In the data rows, 128 means zero.
A hidden rule labels the rows of this table. It goes by one to three of the table's principal directions, not those with the most spread.
[ 93 172 120 165 198 110 138 142 187 177 169 113  64 112 123 141 158 210
 172 126 126 113 141  86 163 146 175 162  27  89 133 151  99 125  93 238
 116 133  85 109 122 169 174 201 161 112 117 126] B
[ 60 141 139 152 208  65 120 118 132 152 154 141 106  65 161  91 132 160
 143 120 151 110 135  93 107 119 183 143  97 105 114 149 120 137  89 223
  99 123 104  52 131 161 130 157 162  87 126 104] B
[107 146 132 136 163 121 112 165 137 146 178 124  86 114 129 116  81 172
 167 117 134 149  86 141 131 159 159 143  42 176 155 162 102 130  92 182
 103 106 108 162 148 123 199 173 196 104 121 122] K
[118 136 119 101 145 114 116 130  77 161 122 124 116 144  73  98 110 130
 137  99 123 120 135 140 124 144  97 147 126 151 144 143 118 104  89 115
 159 114 160 141 150 108 120 142 150 156 216 125] X
[157  83 109 137  63 167 120 124 136  63  71 109 196 148 163 159 144  53
  80 159 131 120 152 130 150  91 102  83 245 125 105 102 173 161 178  45
 103 164 158  95  99 126  74  34  48 156  92 111] B
[130 112  99 151 112 145  91 132 109 147 144  95 150 129 134 116  89 122
 130 123 138 146 139  98 143 145 122 100 128 173 137 132  93 155 112 142
 103 126 122  91 138 115 154 106 119 117 112 104] X
[147 131 102 119  94 138 158 137 159 108 115 123 134 128 129 156 186 139
 122 123 105 119 182 104 134 107 120 144 135  82 136 126 159 136 171  83
 127 139 109 123 125 160 103 162  92 164 108 144] K
[109 137 125 132 163  91 125 101 115 134 127 130 123  89 154 124 130 129
 114 104 128  92 160  91 107 108 148 147 149 111 126 111 139 122 149 143
 115 116 106 100 151 163 109 157 126  91 111 145] B
[152 134 104 145  85 109 152 149 105 112 133 123 127 120 122 148 133 115
 141 126 126 106 156 115 101 104 129 163 106 140 142 134 139 113 157 101
 122 111  61 161 126 157 146 121 155 110 104 137] B
[111 125 106 144 144 130  84  86 102 139 129 103 151 102 159 122  88 100
 108 129 132 121 125  72 116 121 128 110 185 157 123  96  94 133 116 142
 113 150 122  53 135 118 124 103 115  90  90 125] B
[135 129 147 114 159 116 140 122 122 168 133 146 118 176  68 113 154 166
 124 102 116 112 170 155 137 149 109 146  92  94 147 134 134 133 128 126
 168 113 161 149 140 146 107 171 117 154 187 122] B
[105 133 113 125 107  95 141 110  78 131 123 115 123  89 138 125 107 117
 108 120 133 104 143  79 122  93 139 140 137 122 139 114  96 115 128 137
 123 134  91 101 120 142 118 120 130 108 112 131] K
[152 137  84 134 171 155 105  87 138 164 107 124 170 145  89 115 182 119
 144 121 113 120 175 102 106 152  81 121 178 122  98 107 139 109 103 110
 171 142 151  65 167 128  84 135 128 152 179 129] K
[ 95 159 131 114 177  91  92 107 112 158 146 114 149 103 136  99 130 186
 145 101 100  95 136 118 111 155 151 146 139 131 148 136 150 134 126 122
 108 125 133 104 189 153  81 177 115 136 144 145] B
[ 47 125  85 165 182 130  69 134 133 160 122  81 157 122 123  87 109 143
 166 156 154 133 110 115 179 163 156 104 156 163 122 169 108 168  39 188
  90 195 178  20 112 112 122  64 133 177 170  50] X
[ 96 137  97 142 101 117  95 130  84 171 156  78  88 128 132 143  21 138
 134 113 127 126  99  77 169 133 160 174  89 168 203 128  55 150 114 153
 113 166 104 137  88 118 213 132 140 116  82 137] X
[176 108 128 134 104 151 114 163 112 144 156 118 128 201  91 134  66 144
 128 112 120 140 124 192 147 145 108 146  76 180 194 155 109 167 127  84
 137 119 151 187 127 111 170 127 127 151 145  91] B
[165 110  90 146  50 146 137 164  78 108 129 119 146 120 120 122 100  83
 159 146 137 173  95 153  96 142 100 112 133 224 113 133 112  93 118  85
 123  96  85 181 125  83 179  34 159 117 137 121] B
[ 89 131 137 114 102 122 124 135 128 103 111 120 149 139 135 135 138 145
 123 152 105 115 103 152 153 138 153 133 161 117 146 129 168 152 162  81
 105 170 151 144 106 146  93 101  93 171 108 142] X
[113 154 158 116 233 114 156  77 192 153 114 164 128 112 128 113 227 193
 126 114 116  98 174 128 136 145 148 120 132  35  84 113 178 119 138 178
 152 115 166  93 173 180  51 204 114 133 166 141] K
[139 161 159  90 123  97 211 137 122 135 121 169  55 112  86 150 182 153
 124 104 121 100 145 127 118  95 125 168  48  56 116 111 119  59 152 149
 174  81  77 223 134 157 125 204 161 112 158 193] K
[151 133 125 130  94 127 184 106 181  59  72 139 165  82 185 158 255  88
 106 151 115 100 182 100  89  67 126 111 234  37  54  93 195 100 209  70
 122 136  83  85 130 164  25 108  38 133  86 166] K
[ 91 155 130 116 101 104 141 154  79 107  86 143 144  91 102 101 195  89
 148 168 129 110  79 132  78 100 112 113 147 118  54 126 132  61  99 112
 133 129  81 122 130 119  64  72 157 133 178 173] X
[144 102  92 130  34 120 119 154  17 120 110  88 163 151 101 124  42  84
 111 124 129 109 121 146 146 104 113 141 146 200 187 136  99 141 134  47
 120 144 114 168 111 117 137  36 126 148 142 103] B
[122 120  98 132 104 122  81 146  75 164 177  90  97 153 119 147   0 148
 123  93 118 128 115 110 156 140 141 181  68 205 236 136  74 171 122 117
 106 142 122 166 112 123 225 154 154 118  86 121] K
[  0 123 122 150 101  31  48 185  20 108 121  81 162  62 180  61  55  85
 143 146 156  84  68 124  92  84 186 144 187 189 140 190 126 168  86 115
  22 168 100  41 105 118  89  27 105 133 137  96] B
[220 107 118 124  92 211 143 118 182  68  84 148 176 179 134 178 177  70
  96 154 101 142 130 169 116 111  79 102 196 117 104  81 180 128 198  20
 161 145 149 159 130 128  97 104 102 140  90 160] K
[147 121 113 166 118 141  70 153 129 150 172  87 115 157 148 138  50 134
 146 115 131 144 124 117 149 160 131 135  99 199 167 154 113 166 123 147
  89 106 124 137 124 111 212 132 128 100  97 110] B
[147 128 168 102 125 151 171 118 195  69 100 183 151 105 155 140 223 111
 122 161 126 147 109 157  92 114 125  88 160  66  57 104 185 103 165 108
 140 123 129 141 139 131  69 133 121 130 102 165] S
[ 99 110 103 142 113 122  78 114  88 115 123 117 159  89 165 118  88  71
 119 147 140 139 100  84  92 119 121 106 190 181 105 105 113 127 106 125
  97 146 116  63 115 102 137  63 131  95  93 131] S
[ 89 126 175  89 119  83 147 124  87 108  98 151 117 110 127 109 138 100
  92 118 138  97 123 138 114  87 134 132 158  76 119 123 138 115 146 114
 135 128 139 136 120 133  69 131 101 131 151 153] S
[145 108 104 138 107 126 136 133 119 120 143 113 118 111 138 143  86 105
 121 109 153 134 165  93 131 105 124 134 119 149 151 135  99 135 116 145
 117 123 105 117 120 122 170 124 139 114 104  91] X
[101 137 176 103 226 149 100  91 186 178 156 154 116 164 105  97 131 199
 136 120 121 161 100 165 156 201 135 105 101 104 134 134 124 154  89 186
 159 140 224 111 150 106 122 197 129 153 164 112] K
[186 120 181  84 111 142 185 107 154 117 114 173 100 144 134 146 157 132
  99 101 119 147 138 173 124 128 107 121 130  83 111  98 153 102 191 101
 171  67 156 221 144 111 117 173  85 122 143 173] B
[107 156 119 133 127  97 121 153 105 139 172  88  83  82 147 132  65 157
 159 104 132 122 106  93 133 129 163 159  76 170 169 153  79 109  96 171
  94 120  71 154 144 122 187 154 158 102 104 127] K
[182  98 117 135  41 153 159 166 113  66  94 123 152 139 137 150 138  64
 128 147 135 148 125 172 125 118  98 104 180 172 101 127 168 104 168  54
 118  99 115 202 114 104 136  31 105 136 132 127] B
[ 88 153 135 152 106  88 111 190  88 124 165  97  97 155 118 132  60 159
 146 134 113  90  82 163 140 119 181 193  58 167 213 175 114 161 146 109
  87 153  79 182 101 163 171 133 162 121  90 125] B
[169 128  94 123 110 167 137 114 115 157 132 102 121 183  82 160  94 159
 116 107  96 127 152 131 185 159 108 147 107 152 190 103 107 134 154  88
 160 140 148 187 131 140 161 143 124 151 128 134] X
[212 115  84 115  48 179 186 115 143  66  71 131 193 140 117 169 212  84
 116 144 100 125 183 138 114 110  81 110 211 114 101  90 192  96 205   4
 158 132 109 168 147 149  67  80  97 168 116 151] B
[ 83 154 172  88 199  92 137  72 118 157 133 140 104 110 127 115 106 186
 106  98 118  94 120 125 159 145 167 142 124  86 157 107 124 121 132 170
 145 135 169 144 157 155  96 190 133 119 137 146] X
[ 48 127  98 155 107  74  53 195  33 120 138  86 138  93 141  77  42  79
 171 143 143 124  51 136  89 124 153 157 150 235 151 184 113 135  64 109
  65 157  99  95 105  96 163  35 169 127 151 108] B
[126 123 141 167 166 165  91 116 193 144 151 147 131 150 151 127 134 123
 124 166 144 159  99 112 120 129 137  97  92 107  99 124  98 173 110 194
 126 149 130  47  98 121 156 151 150  88  70 115] B
[173 141 179  74 121 136 159  91  86 149  86 184 134 211  45 126 189 128
  81 117  74  96 126 201  97 135  65 141 147  75 118  68 157  86 198  27
 222 101 170 218 149 137  42 158  92 143 197 216] B
[139 135  75 151 112 113 101 151  89 164 154  86 113 137 106 128  83 145
 163  98 124 121 172  92 142 157 116 165  96 193 167 160 128 127 109 135
 111  93 107 142 137 134 194 138 162 127 156 111] B
[  4 157 132 105 208  54  58  96  45 177 135 113 147  64 130  45  93 158
 132 112 125  92  89  96  95 139 162 132 165 147 134 137  97 128  58 164
 100 160 150  22 172 126  58 138 136 129 179 128] S
[149 132 112 125 153 139 139 143 126 159 139 124 113 154  79 119 125 164
 150 106 130 133 151 158 149 155 107 134  83 156 142 151 118 116  93 141
 147  99 149 162 156 120 145 148 155 153 197  95] S
[129 142  97 143 173 109 134 123 107 188 154 121 103 119  82  98 132 167
 163  94 142 130 186  93 135 165 114 137  69 150 124 153 107 101  74 202
 148  75 117 115 161 138 166 166 187 114 199  96] K
[165 121 151 124 156 151 119 105 176 142 135 144 115 154 138 143 136 130
 111 110 130 136 154 120 134 134 110 119 122  96 118 116 138 142 142 150
 146 104 159 123 136 123 138 185 109 111 121 138] B
[ 80 106 139 132 139 111  99  99 121  98 100 148 172 103 155 116 158  65
  92 162 138 115 121  96  80  91 123 103 216  93  85  94 138 141 125 115
 118 182 134  23  97 130  64  74  93 117  92 132] K
[155 134 131 117 148 154 126 120 118 149 134 130 118 171  77 126 128 135
 130 107 105 137 133 147 136 178  98 126 122 150 141 105 125 102 143 107
 168 109 147 189 160 128 146 149 142 121 154 159] S
[138 142 127 117  99 130 155 125 124 120 127 114 136 115 136 133 129 162
 146 126 110 131 115 143 155 156 154 127 127 137 143 126 146 115 161 106
 123 122 117 193 149 142 127 118 124 141 117 148] X
[111 111 137 115 140 129  81 133  89 155 127 112 147 193  89 103  67 135
 121 104 113 120 114 188 156 170 125 144 152 166 191 139 135 173 136  71
 134 155 203 161 136 117 122 113  96 172 169 117] K
[159 118 104 138 130 174 135 150 160 136 116 130 112 187  75 146 158 115
 128 136 137 143 162 139 155 132  78 117 105 126 113 138 123 127 107 134
 155 121 156 127 108 114 147 134 141 156 172  99] K
[144 150 163  98 159 126 158 105 141 145 110 186 113 154  82 118 208 137
 121 125 107 118 135 151  89 131  98 140 111  62  90 105 157  90 150 118
 193  99 140 153 142 143  83 191 148 125 176 185] B
[ 97 124 143 125 104 108  92 141 106 111 119 121 147 132 147 115 114 103
 122 142 121 118 101 131 115 119 137 135 166 128 135 141 153 152 140  95
 105 152 138 105 104 126 109 106 105 138 116 143] B
[ 72 138 133 142 195 119  87  89 152 146 131 137 160  77 170  82 147 134
 141 153 151 140  97 101  97 134 154  85 161 118  71 128 111 140  77 198
 106 148 140   6 148 111  84 123 133 109 123 106] S
[141 115 137 112 108 138 107 166 105 145 150  85  89 199  92 149  28 145
 110  85 117 116 130 156 206 137 128 169  83 150 239 157  98 175 130  97
 130 154 173 201 108 123 185 161 107 167 137 108] S
Which label does each new row get?
[ 94 113 161 116 119 116 126 108  83 112  91 173 161 119 113  89 167  64
 100 162 145 132  93 138  78 113 108  80 176 108  58  93 126 103 132 122
 149 127 131  98 118 115  69  70 134 100 142 160] S
[101 143 131 135 113  99 143 130 130  86  94 153 118  64 167 135 189  57
 116 159 150 101 123  65  67  48 132 128 155  68  52 112 138  90 135 154
 116 129  56  64  99 146  94 127 155  79  91 175] B
[172 144 112 106 111 146 177 103 131 112 105 122 122 119 126 163 140 136
 119 113 115 111 150 131 147 119 120 135 148 124 132  99 139  87 165  95
 149 110 119 192 158 139 113 140 127 133 129 148] X
[197  90 113 136  67 183 141 131 183 100 147 132 139 136 159 171 117 106
 122 135 141 187 155 106 138 134 105  95 116 141 126 119 127 151 149 126
 122 112 121 142 108 103 191 124 117 121  58 110] S
[130 127 134 151 108 121 143 135 113 132 149 136 121 112 132 116 118 124
 142 139 147 148 110 123 113 136 146 112  85 147 113 128  97 118 133 167
 123 100  77 148 126 129 166 110 164  79  98 131] S
[138 141 157 112 165 135 123 115 101 153 112 151 131 190  70 115 152 154
 114 131 100 108 110 202 127 162  89 119 137 145 112 106 148 101 137  94
 164  95 180 181 154 122  82 119 116 135 206 147] K
[172 119 118 116  93 135 149 150  82 146 144 123 132 162  85 119  89 161
 146 100 113 144 128 198 139 167 114 140  90 194 175 141 122 121 142  73
 145  87 135 235 163 114 155 111 133 152 175 115] S
[ 83 154  75 157 163 102  48 125  79 196 179  69 120  96 131  98  28 161
 173  99 140 119 123  55 138 164 157 152  83 213 176 160  72 146  62 200
  86 126 100  75 163 126 198 160 198  97 123 106] K
[160 136 150  86 115 135 183  76 119 101  77 174 139 104 118 150 200  85
  98 137 110 115 124 121  87 105  94 115 189  70  68  50 149  48 168  84
 189 122 116 171 142 131  64 113 118 113 132 209] X
[166 131 141 135 149 174 119 152 164 132 143 143 119 175 104 125 133 137
 148 141 127 163  92 188 127 161 103 107  89 161 112 143 127 124 111 133
 145 101 150 166 143  98 156 139 161 125 155 120] K
[ 74 108 150 143 138 134  54 119 155 118 107 118 174 150 171 109 120  93
 112 171 136 130  84 132 136 122 146 103 207 103 114 140 149 199 116 121
  96 204 191  21  76 106  84  80  64 159 102 109] K
[103 154  50 184 131 137  70 206 135 174 203  41  91 151 101 131  42 192
 210 118 131 143 130  95 185 178 157 175  17 230 218 219  77 172  51 183
  71 152  91 116 120 128 255 157 200 155 121  57] K
[123 159 135 125 161 128 155 103 201  81 117 145 140  62 202 157 190 148
 126 150 115 104 116 103 109  88 176 129 148  65  97 109 171 121 164 136
 104 152  89  92 148 176  79 174 138 107  52 161] S
[ 55  84 107 148 106 106  55 126  59 135 108 109 191 110 151  67  75  71
 126 156 164 149  93 131 109 134 129  86 218 195 104 143 113 172  81 121
  81 160 171  26 100  73 102   1  86 148 153  74] S
[179 122 159 130  50 136 156 167 155  55 138 146  99 120 185 184 124  77
 102 141 120 135 104 125  90  69 134 146 108 109 132 114 144 125 207  83
 108 108  51 192  93 138 171 147 122  72  19 188] B
[166 153  95 130  95 133 156 112 112 141 139 118 124 101 127 137 147 141
 141 115 108 131 152  82 105 127 119 138 105 133 127 111 108  90 151 119
 146  97  60 143 157 143 142 160 150 100 108 165] S
[134 122  99 138 141 164  95 144 148 139 157  91 134 159 118 133  68 158
 152 126 125 155 114 145 173 169 132 129 110 188 183 159 109 164  87 128
 115 162 166 126 129 106 178 122 145 166 127  72] K
[ 93 145  83 173 202 122 102 123 156 163 154 103 128  94 136 111 145 164
 159 133 136 125 151  75 130 137 147 128 106 137 117 147  97 138  61 204
 106 153 106  19 138 146 139 140 155 119 131  79] K
[197 108 189 107 117 156 186 106 217  58  85 200 147 117 178 153 244  67
  89 140 133 141 152 147  75  79 107  90 183  15  42  89 200 113 209  94
 161 100 126 135 132 138  61 157  79 104  88 182] B
[120 130 171  98 163 130 120 116 132 137 122 160 112 148 106 114 129 116
 121 128 130 137  89 160 109 135 110 127 133 108 115 120 123 111 103 133
 166 134 172 139 125  96 113 145 134 134 165 146] S
[133 151 126 121 155 110 202  73 146 135  96 166 121  65 136 140 215 142
 110 138 138  97 168  69 119  77 137 121 111  31  65  87 120  77 125 190
 165 118  84  85 133 174  72 159 158 100 130 149] X
[135 121 115 144  67 134 126 165 159  90 142  95 117 115 169 160 108 101
 129 145 146 136 136  82 140  78 139 138 114 112 150 166 110 161 117 137
  92 163  87  84  76 118 162 130 114 140  64  96] K
[163 124 125 126 127 144 130 124 124 142 150 123 129 134 120 126 102 160
 152 108 123 157 133 149 148 193 120 109 112 189 134 128 144 110 132 135
 127  72 144 202 168 115 173 121 147 117 147 125] K
[144 139 205  81 106 113 223 131 188  53  80 220  99 118 131 156 255  81
  91 149 121 109 134 155  59  52 121 142 137   0  59  95 192  81 216  86
 179 119  92 175 101 164  47 188 111 119 101 219] B
[ 81 131 177  92  91  78 100 122  48 130 140 114 107  92 162 114  20 113
 103 110 132 113  56 107 137 112 168 144 124 138 177 122  88 133 129 136
 107 142 121 165 112 111 149 125 127  98  91 172] X
[132 108 107 170 159 167 118 139 234  89 125 127 155 112 175 139 185 103
 147 174 159 162 145 106 128 112 129  88 159 103  74 157 150 161  80 175
 101 171 140   9  94 115 125  99 122 147  98  56] K
[ 82 148  95 143 196 111  74 129 159 179 163  90 125 129 131 112 107 208
 169 102 122 113 163 107 163 173 160 158 105 148 171 176 145 178  91 172
  86 139 164  73 155 146 142 190 128 166 150  84] B
[142 130 160 130 161 141 151 109 188 111 106 178 147 146 125 128 244 126
 114 157 116 129 146 158  83 122 101 101 164  63  54 104 175 115 157 115
 153 116 142  93 130 137  53 135  82 129 141 144] B
